(in the rows, 128 means zero)
Each named turn below is shown by a few rows before and after it. Which turns, in which order, take the first row of each later pair to the second? The first pair is answered.
S:
[127 113  97 141 106 162 124 116 145 148  95 119  85  94] |-> [118 115 121 132 109 177 133 118 142 153 126 117  73 111]
[121 163 138 118 126 152 113 117 131 124 164 130 138 106] |-> [133 144 166 120 141 135 143 143 113 111 158 124 119 124]
[138 111 143 123 124 121 138 122 123 138 167 111 129 152] |-> [154 106 128 134 129  91 140 132 119 122 129 109 133 138]
Y:
[128 127 135 144 152 124 135 130 114 121 130 123 132 136] |-> [127 123 138 139 145 136 137 130 118 127 143 123 126 144]
[128 155 119 125 145  87 127 140 123  88 101 145 144 104] |-> [107 168 155 112 161 104 127 134 113  94 145 145 134 113]
[117 123 163 127 110 170 152 132 146 151 163 137 111 178] |-> [141 108 116 139  80 158 156 136 169 152 114 135 121 172]
V:
[117 137 114 126 119 138 110 117 138 129 135 132 137 111] |-> [130 125 107 127 102 142 121 123 144 128 125 130 130 121]
[134 118 160 121 139 109 147 147 104 123 134 128 106 132] |-> [121 132 166 116 145 119 133 131 106 128 152 131 111 123]
[153  83  89 133  98 161 123 142 140 125 111 122 110 145] |-> [162  88 105 143 135 120 126 155 111 100  90 127 109 129]
[120 133 156 120 134 147 134 114 127 128 148 132 141 156] |-> [129 123 149 122 124 149 143 119 135 131 139 128 139 167]
Now pairs of rows:
Between the rows of a pair lie 2 to 3 turns.
[135 140 214 124 185 100 113 133  70 117 191 124 100 119] |-> [141 117 144 116  68 192 114 112 159 172 209 114 108 166]	V, Y
[106 118 138 120 112 130 106 101 140 148 156 112 122 155] |-> [127 109 104 131 109 107 100 106 146 137 109 116 132 137]	Y, Y
[ 99 153 161 138 203  85 113 139  76  93 134 141 131  92] |-> [121 128 164 140 195  74 145 161  72  85 115 131 113 113]	Y, S
[114 172 122 131 179  80  82 119  89 149 116 123 137 102] |-> [157 116  77 131  86 122 134 138 147 172  91 103 119 165]	V, V, V
[121 150 156 129 152 143 130 132 118 133 166 121 121 119] |-> [131 138 160 129 151 132 150 148 114 126 158 117 109 132]	S, Y
[130 122 109 129 158 113 115 119 113 125 102 144 140 105] |-> [128 109  99 121 113 159 126 116 146 149 130 135 131 140]	S, Y, V
[123 132 158 106 147 136 129 148 106 113 138 126 101 127] |-> [125 136 153 110 157 130 118 145 104 109 130 130 106 115]	S, Y
[161  85 133 146  87 124 198 176 121 144  97 119 105 187] |-> [131 135 160 155 181  57 148 159  63 108  88 142 131 108]	Y, V
[152 107 154 114 139 153 146 147  87 151 164 130 111 133] |-> [157 113 155 121 156 128 142 153  72 136 145 133 117 115]	Y, V, V
[148 112 132 106 130  62 174 148  84  81  97 114 129 156] |-> [130 143  81 112 122  66 118 107 102  86  83 126 170 100]	Y, S
[164 114  76 142 126  64 139 139 130  93  38 114 148  86] |-> [104 163  61 125 104 140  70  79 163 135 116 130 180  63]	S, Y
[133 117 150 130 132 137 159 159 117 129 140 124 111 165] |-> [147 106 119 140 118 123 157 160 126 122 105 123 119 157]	Y, Y
[109 147  78 130 100 151  67  89 168 152 116 150 173  80] |-> [ 84 150 179 100 134 180 109 107 131 163 208 143 124 136]	Y, S
[138 122 187 133 174 101 156 151  93 106 142 134  99 140] |-> [123 150 170 138 188  98 112 124  92 106 138 148 126  97]	S, Y
[119 104 175 133 115 122 172 175 118 158 160 110  94 174] |-> [148  97 103 161 106  73 151 171 129 136  72 116 125 124]	V, Y, S
[138 123 126 147 101 113 196 166 155 166  95 103 104 197] |-> [125 153  65 159  90 112 132 121 180 167  69 116 156 135]	Y, S
[135 124 108 142 164  59 114 139  97  90  74 131 141  91] |-> [102 153 132 131 185  83  84 112  89 101 126 142 150  80]	Y, S
[171  92 127 129 114 119 168 187 143 109  94 104 100 179] |-> [151 132  56 140 103 121  86 136 170 116  70 124 158 111]	Y, S
[168 149  60 100  74 129 104 107 166 129  81 127 164 129] |-> [160 167 113 105 163  65 101 122  98  90  76 135 156  95]	V, Y
[144  85 147 121 130 114 171 149 129 121 122 125 107 157] |-> [133 113 124 133 162  84 124 126 115 106  93 140 137 103]	S, Y
[142 106  78 135  89 124 137 140 145 129  95 123 133 129] |-> [129 122  74 133  90 135 119 126 149 137 105 128 141 119]	V, S, V
[108 145 156 110 126 178 129 112 139 155 181 121 135 142] |-> [145 108 168 118 134 129 181 156 117 128 136 111 108 169]	S, Y
[100 157  90 106 161 144  92  97 114 138 152 140 166  77] |-> [166  91  66 123 122 106 160 153 121 118  74 116 139 118]	V, V, V
[144 131  98 132 117 115 112 117 126 117  98 129 136 103] |-> [142 122 105 122  86 151 127 122 145 136 126 126 125 138]	S, V
[128  95 156 115 170 147 144 165 105 125 161 126 102 137] |-> [131 100 151 123 185 126 135 164  97 114 144 128 110 119]	V, S, Y
[125 153 126 116 121 170 122 110 131 142 162 133 139 143] |-> [155 131  97 126  97 155 142 125 143 137 121 124 135 152]	Y, V, S
[130 113  97 142 112 129 146 127 142 116 118 131 148 119] |-> [121 127 110 140 140 115 132 126 124 109 122 137 150 102]	V, V
[155 107  95 153 141 123 100 100 134 123  99 127 174 108] |-> [158  88 108 141 104 169 132 107 154 147 133 115 151 158]	S, V
[ 96 160 149 117 166 127 102 110 111 125 157 146 138 102] |-> [140 114 161 126 161  91 158 157 100 107 115 129 105 133]	S, Y, S
[102 150 147  98 152 137  92 128 129 135 164 125 150  90] |-> [114 125 165  91 129 157 135 150 138 144 180 112 119 137]	S, Y
[107 168 122 124 172  92  78 129 114 109 121 145 157 100] |-> [101 157 118 106 106 170  91 117 162 151 172 134 148 154]	S, V
[168  91 124 138  93 120 169 147 137 128 102 115 110 164] |-> [156 123  99 153 129  84 121 122 123 111  69 130 145  97]	S, Y
[110 148 141 120 156 123 104 118 105 117 160 154 142 121] |-> [131 125 159 122 159 112 139 142  97 111 152 144 119 147]	S, V, S
[122 117 158 136 169 112 174 157  81 131 137 120  98 130] |-> [105 121 149 124 130 171 161 134 114 165 180 118 103 150]	V, Y
[170  96 112 133 125  97 167 170 130 120  77 115 116 131] |-> [102 165 146 123 180 121  92 119 105 125 149 138 142  80]	V, V
[138 121  71 139  96 127 114 114 150 135  96 132 142 111] |-> [127 138 109 139 155  87 108 124 104 109 101 139 141  86]	V, Y
[125  97  84 155  85 144 136 123 134 140 121 124 153 107] |-> [ 90 131 146 144 151 131 122 124  87 127 164 131 145  92]	Y, Y, Y
[141 110  85 118  78 169 120 112 169 153 128 128 133 143] |-> [117 138  95 116  99 170  91  95 157 156 154 137 148 122]	Y, V, S
[108 147 135 108 123 155 100 115 132 141 171 135 134 132] |-> [132 115 145 106 107 149 142 142 134 138 160 124 109 167]	S, V, Y
[141 133  90 133 133 113 118 114 129 114 100 137 134  99] |-> [120 143 147 115 149 144 133 117 114 128 165 134 111 132]	Y, V, S
[145 131 121 138  66 150 123 138 128 160 127 133 114 145] |-> [159 123 146 144 103 104 144 162  95 133 106 132 103 141]	S, V
[126 122 156 119 149 140 129 111 121 130 179 130  93 147] |-> [113 138 139 120 147 145 101  93 131 134 176 138 112 126]	S, V, V
